Turns in one plane each, and the order they were made in; the first pair answered:
turn Q_916:
[  6.4 -26.0 -12.2   9.8 -14.1  -0.8 -33.4  11.2 -18.0  34.4   4.7  13.4
 -10.3  -4.9  35.5  46.2   5.3  17.6  18.1   7.5 -20.6  14.9   1.8   6.5
  16.5   8.4] => [ 17.4  -4.5   3.3   2.8 -10.4 -10.5 -22.4  10.5  -4.0  15.7  -3.0  19.2
  -6.2 -13.4  22.7  60.8   1.4  14.5  17.8   5.1  -3.9  -4.8  23.5  13.7
  41.8   4.0]
[ 12.8  19.7  -2.4 -19.1  22.2 -29.5   6.8 -18.3  31.1 -50.5  10.2  -5.4
  21.0 -13.9 -18.3 -19.3  -4.6 -13.0  -9.7  -7.1  -9.1 -17.2  -9.3 -13.0
 -11.1   6.8] => [  1.6  -4.4 -20.3  -8.9  15.6 -17.6  -3.7 -15.1  12.4 -26.8  19.8 -12.1
  17.1  -4.8  -6.2 -37.4  -2.7  -4.8  -9.7  -6.1 -26.9   5.7 -34.8 -21.9
 -38.6  10.5]
[ -2.5  -2.8  -5.4   1.3   7.2   4.6  23.3  30.2  10.3 -22.1  -9.5   1.9
  25.4   2.4  -3.6 -19.6  -5.6  -0.3  -1.7  -2.0   9.3   1.5   6.7   0.3
 -19.6 -15.9] => [ -0.6   1.3  -0.2  -3.6   7.6   0.8  21.8  28.0  12.3 -21.8  -6.6   2.2
  23.4   6.1  -8.5 -18.0  -5.5  -6.0  -3.9  -2.2  13.3  -1.6   5.1  -4.4
 -24.3 -11.7]
turn Q_698:
[-18.3  -1.5 -19.2  27.7 -19.3 -26.8  18.8   0.4   6.7  15.4  18.9 -13.0
 -11.3 -27.7 -24.6 -26.3   0.4  22.9  14.1 -12.7 -51.8   6.7 -15.5  -2.2
  25.6 -29.2] => [-23.6  -8.8 -28.6  26.3 -15.4  -9.3  16.1  10.8   0.8  20.6  14.9  -2.6
  -4.4 -34.7 -13.6 -38.7   0.6  27.6  14.0 -12.1 -41.9  13.0 -14.3   0.7
  10.9 -32.4]
[  1.6   1.8   2.8   2.6  -3.6  -5.7  14.5  14.3  10.7 -15.6  -5.6 -17.2
   5.5  -6.7 -18.3  -5.9  -1.0  -4.6   0.1  -9.6 -13.2  -4.7  -2.2  -7.0
   5.6  -7.7] => [  0.2   3.0  -2.9   9.3  -6.7  -0.7  13.5  11.3   5.4 -11.9 -11.0 -12.5
   6.0 -13.0 -10.8  -2.3   3.4   1.9   0.8  -9.4 -16.1  -2.7   2.3  -2.4
  18.9 -10.1]
[-11.1  34.1  24.9  13.9  -8.1  -6.7   5.3   3.9  11.5 -12.7  10.3  12.5
  -1.6  24.7 -34.3 -22.2 -10.6 -28.1  12.7   2.9  -6.6 -12.7  23.6  23.1
 -15.4   8.3] => [-12.2  34.8  24.0  24.8 -12.9  -7.7   4.8  -7.5   4.2  -8.3   1.8  13.7
  -5.0  14.5 -26.4  -3.9  -4.7 -17.2  14.1   0.1 -17.0 -13.1  30.9  32.7
  19.3   6.8]
turn Q_13:
[ -4.9  -4.8  -7.9   0.8   3.2 -38.1  -4.3  25.1  21.4  -9.1  12.6 -16.2
 -12.5  -8.4  10.1 -11.2  -0.8 -12.0   2.7  22.3   8.4  30.7 -32.7 -28.4
 -33.3  18.8] => [ -7.4 -11.8 -20.9  16.1   3.8 -29.6   6.3  34.3  16.1 -10.9   2.7 -23.0
  -5.0 -22.4  15.4 -17.6   0.1  -4.1   3.3  18.2  -7.3  32.1 -35.9 -22.2
 -22.0   5.4]
[  8.3   3.0  13.5   6.0  -9.7 -22.0   6.0  -0.3   6.4 -17.2  -9.5 -19.1
 -10.8  24.3 -18.6   9.2  -2.7 -11.0  -2.5  -2.9  -7.4  -6.2 -10.0 -17.8
  -6.5  20.8] => [  0.5 -13.6  -3.1  19.8 -15.6 -12.0   1.1  -2.0  -9.7  -1.0 -12.0 -21.0
 -14.5  21.4  -3.8   7.4   1.7  -0.3  -1.6  -0.6 -22.0   7.7 -22.1 -15.4
  -6.5  18.1]
[  4.4  37.8  33.9 -12.7 -17.3 -12.5  -9.6 -16.0  25.8 -17.6  29.0  -6.2
 -14.6  63.9  -6.1  20.0  -0.9 -50.9 -36.8   3.2  -0.1 -20.3  -8.1 -26.8
 -47.4  26.9] => [-25.8 -13.8 -23.2  42.8 -30.1  32.7  -3.4  -9.2 -25.3  24.4  17.5 -22.6
  -6.5  38.3  38.5   1.9  13.9  -8.7 -29.8  -4.8 -61.4  20.5 -35.8 -12.2
 -28.5   1.9]
Pairs:
Each pair is two turns apart.
[ -6.4  -8.0 -45.7  23.9   1.7 -14.4  13.0  10.1 -26.1  -3.0  -2.7   0.7
  21.9 -28.5  23.7 -26.9 -14.6  24.9  -1.4  29.0 -38.6  14.9   7.1   2.3
  26.4 -23.8] => [  5.4  12.4  -9.8 -21.7  -7.0 -39.1 -43.5 -30.9 -17.9  15.8  16.9  26.1
 -16.5   9.7  14.6   8.9  -9.2  -3.5  -0.5  44.4   9.8   3.8  12.9 -16.3
   4.5  35.6]
Q_916 Q_13
[  1.2 -12.3 -11.1  -0.4   5.9  -4.0  -2.7  22.2   5.4  -0.4  18.2 -10.4
  12.6  10.9 -12.1 -38.3  -5.0  -8.4  -6.2  -2.4 -13.1   2.3 -29.7 -16.9
 -45.1  -0.8] => [  5.4  -7.3  -4.0  -6.3   7.5  -7.2   0.6  22.3  12.5  -9.0  18.5 -10.4
  15.9  11.7 -17.8 -35.6  -6.2 -11.8  -9.0  -1.9  -5.2  -2.0 -26.1 -17.4
 -43.6  -0.6]
Q_13 Q_13
[-13.3   0.5  -1.6 -12.9  12.1  37.9 -15.2   5.9 -10.0  13.8 -16.7  44.5
   6.7 -25.5  25.4  -7.5   9.9   9.9   5.4  17.2  32.9   5.4  12.6  19.1
 -21.3  -4.6] => [ -7.4   9.2  12.1 -23.3  16.0  30.2 -11.4   6.0  -0.4   3.1 -14.7  46.8
   8.5 -22.3  13.3  -6.1   5.7   5.4   5.5  16.0  42.3  -3.6  20.3  18.0
 -23.3  -5.0]
Q_13 Q_13
[ -9.6  26.4  40.3 -32.9 -10.3 -38.7 -23.2 -55.4  33.3   3.6  -0.8  -4.5
 -25.7   5.5  -6.8  36.9 -29.7  -1.4  -8.6  10.2  20.8 -40.4  -0.3  -4.4
  12.2  16.7] => [-45.9 -30.1 -17.4   1.3 -14.9  23.0 -33.0 -34.7 -16.6  52.6  -8.3  -5.7
 -15.6  -9.3  41.9 -11.2 -23.2  31.0  -1.9  10.1 -11.2   4.5 -35.7  -0.3
 -28.9  -0.3]
Q_13 Q_698
[-16.1  -5.4 -24.2  26.0  16.2  18.6   2.3 -13.7   0.1   2.1 -22.8 -12.1
  -6.2   9.7  17.9  -3.5  24.2   4.8   5.8  -9.7 -29.9  12.9  -5.2 -18.5
  40.8 -16.1] => [ -8.4   7.5   1.0  -6.4  17.4   0.4 -30.4 -33.5   8.5   9.9  -8.9   1.9
 -28.2  38.1   5.8  10.8  21.9 -15.8   4.5  -2.3   2.4   4.0  -2.8 -33.9
  15.7  17.1]
Q_13 Q_13
